rotation ticks, each row followed by its count of ticks
The counts run from 0 to 247.
10	-16	21	-6	-10	7	6	-1	-21	21	22	10	3	0	18	-2	9	3	-4	11	9	-2	-4	-6	-11	22	5	14	-6	6	-10	-1	14	-9	-2	-1	15	-5	-21	-5	-8	5	0	-15	-4	2	0	19	6	8	18	-5
171
22	-2	5	8	-13	-2	8	2	4	19	15	9	-2	-1	11	6	15	-15	-2	17	-19	7	-3	-5	22	19	-19	10	-13	-1	-12	16	14	-5	16	18	-2	6	2	-1	2	8	3	-9	14	-9	-6	7	-4	8	-18	17
175
1	-20	2	-6	-3	13	0	1	-23	3	1	15	-4	4	10	-4	5	4	1	17	9	4	-5	0	-20	14	12	21	-1	7	-5	1	22	-2	-9	-6	4	-9	-14	8	-12	6	-10	-8	-17	-2	-7	26	4	3	26	-12
160
-18	-12	20	3	-3	-20	21	9	-11	-14	3	0	-11	-2	14	2	12	-13	-12	-13	14	1	-2	7	1	9	-14	-8	-11	-6	-4	-13	3	-8	3	5	-4	-5	-17	10	-8	4	6	-5	-1	-8	6	-4	20	-21	26	8
96
3	-12	24	7	-3	-25	-3	7	-9	-5	-5	4	-12	8	7	3	13	-8	-29	-7	11	3	-8	9	4	18	-15	-28	-9	1	17	-12	-4	4	-7	7	-1	-15	-4	12	-4	1	1	4	-14	-8	-2	-6	21	-5	16	8
108
0	1	-11	9	9	6	-6	20	2	2	-2	7	-12	14	17	1	12	-13	-10	9	9	12	-21	-6	18	-4	-24	-9	-1	17	10	-8	20	-6	-24	-6	-8	-7	8	3	14	10	-4	20	-3	-3	-6	-5	10	15	4	-10
132
8	0	9	-13	0	-2	7	7	-1	-16	28	4	-10	9	11	-3	-13	7	-22	14	3	-4	1	-10	6	4	-17	7	-18	16	7	18	8	0	4	-3	9	-19	-2	-3	25	-4	-22	-3	-1	14	8	19	3	8	13	2
68
5	2	-1	20	-5	-16	-18	15	10	-14	-2	7	-5	11	-9	2	-10	-10	-18	-4	-3	6	-5	-2	21	-1	-21	-26	10	4	23	-2	3	6	-14	19	-9	0	18	11	14	7	-12	13	-12	-11	-2	-6	-3	10	4	9
110
11	-15	0	16	-16	12	11	-1	-9	22	-24	16	-29	3	1	16	14	-12	-10	26	-11	12	-13	11	7	1	-3	2	-14	-4	4	4	12	5	1	10	-13	-10	-9	1	-2	4	2	3	0	-12	-6	11	2	0	3	-1
153
-12	-11	3	2	-10	-19	12	-14	-11	6	13	-12	11	-12	-4	5	-8	10	5	-1	3	-12	16	5	12	20	-1	13	4	-7	-23	-6	-10	3	6	18	12	7	-16	11	-2	11	14	-11	-1	-16	8	9	10	-18	7	21
83
-2	4	3	12	-9	-7	22	15	2	-9	13	11	-16	-13	-7	1	-5	-21	-8	-3	-21	-5	2	-4	23	-1	-24	6	-16	-8	-1	18	9	-3	18	11	-8	-1	-3	9	11	4	-13	-3	22	2	1	0	-2	-15	0	18
198
-6	2	-16	10	1	10	-9	24	6	2	10	6	-8	10	8	2	0	-9	0	7	6	-1	-12	-9	24	-13	-19	-4	9	18	10	-5	19	-2	-27	4	-4	1	11	1	20	17	-3	20	-1	-5	-5	1	-4	19	-4	-5
133
-1	18	1	16	-3	-15	11	13	4	-19	10	13	3	-11	-1	-5	-6	-18	0	0	-19	-4	4	-10	19	-2	-26	1	-9	-12	-6	11	24	-1	11	16	-7	2	7	10	3	9	-14	-4	13	-4	-4	-5	0	-4	7	29
197
9	-18	20	-7	4	-35	1	-13	-13	-10	-9	-5	-9	-4	8	2	11	-8	-16	3	14	10	-5	-1	4	26	-7	-13	-7	-2	-6	-13	-3	1	6	10	2	-21	-13	6	0	10	-1	-1	-7	-10	3	1	25	-10	12	19
217
-16	-14	-8	-6	9	1	-13	5	-19	-5	3	-10	-5	5	9	-7	-4	8	5	0	32	-2	-9	-6	-6	2	-4	6	10	21	-1	-17	10	-3	-31	-7	4	-4	-12	8	3	14	6	12	-19	-6	-1	10	6	4	23	-13
126
-8	-2	-6	26	-8	7	-7	19	0	10	8	4	-16	1	-10	11	-4	-15	-7	-12	-8	-15	-6	11	31	-15	-16	-1	8	17	12	-4	0	3	-9	9	2	18	0	15	17	6	8	14	-2	2	-4	8	-15	9	-12	2
2
-15	-21	15	3	2	-19	9	0	-6	0	-13	-11	-14	-8	12	6	12	-18	-4	-4	16	-1	-6	1	8	9	-12	-6	-10	-2	-8	-15	3	-16	-6	7	-9	-16	-20	1	0	14	9	1	1	-16	5	-5	25	-19	5	16
228
3	-2	7	-3	-2	2	4	-7	-9	-10	-7	14	21	-5	11	-7	-2	0	0	14	-10	15	2	-9	-7	5	2	5	0	-21	-11	1	40	10	-3	17	-2	-10	5	7	-5	18	-10	-9	-4	-14	-13	0	6	8	21	6
52
-16	0	-1	20	-7	-17	15	20	6	-9	13	4	-18	-4	-5	11	-8	-16	-13	-13	-4	-17	2	4	31	-7	-21	-11	-6	10	8	5	-10	0	-1	13	-2	6	-2	11	20	5	0	9	17	-1	10	-7	-3	-11	1	17
100
-6	4	-8	26	-2	2	-6	21	2	1	11	8	-5	4	1	7	3	-13	-6	-11	-8	-4	-13	0	28	-17	-19	-13	11	9	13	-7	12	8	-18	12	-6	9	12	12	12	8	-1	15	2	-1	-8	-4	-11	13	0	2
1
6	1	1	-8	-1	-3	-2	5	-3	-22	34	9	6	9	3	-12	-19	16	-11	8	4	-7	8	-14	8	9	-12	13	-3	18	10	13	9	4	1	2	14	-12	3	-1	26	5	-20	-5	-1	8	5	15	-1	11	17	1
69
7	-19	15	-6	-2	-4	22	-11	-24	12	7	-4	6	-10	9	5	12	13	-9	13	2	6	3	7	0	18	7	17	-8	-4	-27	-6	11	7	12	8	16	-1	-19	4	-5	4	10	-20	-6	-6	-2	17	6	-3	8	8
182
0	-4	18	-3	7	-17	18	6	-19	-25	8	12	5	-10	12	-8	3	-6	-7	4	-1	8	-4	-12	-7	10	-12	3	-7	-15	-11	-2	32	4	3	4	-2	-12	-2	11	-5	9	-16	-4	-4	2	-3	2	18	-6	29	10
195
-10	-18	14	-4	-18	3	16	-7	-16	4	10	8	-6	-3	6	-7	-4	-2	4	10	1	-10	14	7	-11	14	5	21	-12	3	-9	6	9	-6	11	2	10	-7	-25	7	-7	5	-10	-20	3	-2	4	22	5	-14	20	7
61
-22	-12	16	-8	7	4	3	7	-11	-15	14	-12	-4	5	12	-8	-6	-2	-11	-12	22	-12	-5	8	5	-7	2	-4	7	16	-1	-18	2	3	-24	-3	13	-12	-14	8	22	7	1	10	-10	3	9	8	6	1	17	-12
235
-5	-7	12	-6	2	-30	13	-8	-16	-13	-3	-10	2	-7	15	5	5	10	-15	7	14	10	3	-2	1	20	-8	-3	-8	-8	-20	-12	10	1	1	5	-1	-15	-10	4	1	6	7	-7	-5	-9	3	-4	25	-12	23	15
85
-3	-19	9	21	-18	9	8	10	-2	29	-13	12	-11	3	18	10	27	-17	-7	5	-6	7	-12	13	10	3	-8	-11	-4	-3	6	-9	12	-4	-3	21	-3	4	-9	3	-6	8	18	-3	-4	-15	-8	6	3	4	-13	3
141
-17	-9	-2	-6	4	-17	-9	-4	-8	-18	8	-12	19	-8	-1	-8	-21	4	14	-6	15	-8	9	-9	8	1	1	8	19	6	-14	-16	9	-1	-21	12	10	1	-4	16	12	19	3	9	-12	-11	1	5	9	-3	17	8
225
-4	-18	3	12	-15	2	-2	1	4	22	3	11	-4	-4	14	5	19	-29	15	12	-7	3	-5	-3	8	12	-12	9	-4	3	-12	4	22	-20	-2	18	-5	3	-6	-5	-10	20	6	2	10	-9	-7	9	0	10	-12	11
31
-3	-6	-22	14	-11	25	-5	5	-6	9	3	8	-9	0	-17	4	-19	5	15	16	-12	-10	2	2	13	-11	1	24	2	10	1	15	12	6	-6	10	2	8	-5	8	9	13	-13	5	0	-6	-2	27	-24	3	2	-4
157
12	-3	-2	2	-2	9	10	10	-7	14	6	12	-30	10	10	7	12	-10	-10	27	-6	8	-16	-1	7	11	-17	11	-24	9	8	17	13	-12	5	-8	-12	-14	-9	-4	5	2	-9	-5	9	5	-1	22	5	9	-2	-1
165
-9	-13	2	17	-13	12	-11	7	-3	9	3	15	20	5	12	1	13	-8	7	-6	6	0	-2	4	0	2	2	-9	18	2	1	-16	25	-2	-19	20	6	10	-2	12	-9	18	13	1	-11	-16	-7	-2	-3	17	7	-3
139
4	3	-3	16	-20	-11	4	7	11	-7	16	18	1	-1	6	-1	-3	-19	3	7	-20	0	12	-9	9	13	-24	2	-8	-7	0	23	15	-5	14	19	-6	-1	4	1	0	12	-16	-8	12	-14	-2	3	0	-2	2	20
65
14	1	-15	6	6	15	1	6	-9	0	-11	18	-18	8	0	4	-10	2	-13	30	-7	14	-15	-2	3	-10	-6	8	-7	6	9	8	24	13	-11	0	-8	-10	9	4	18	7	-22	10	-11	-1	-7	16	-3	16	8	-11
155
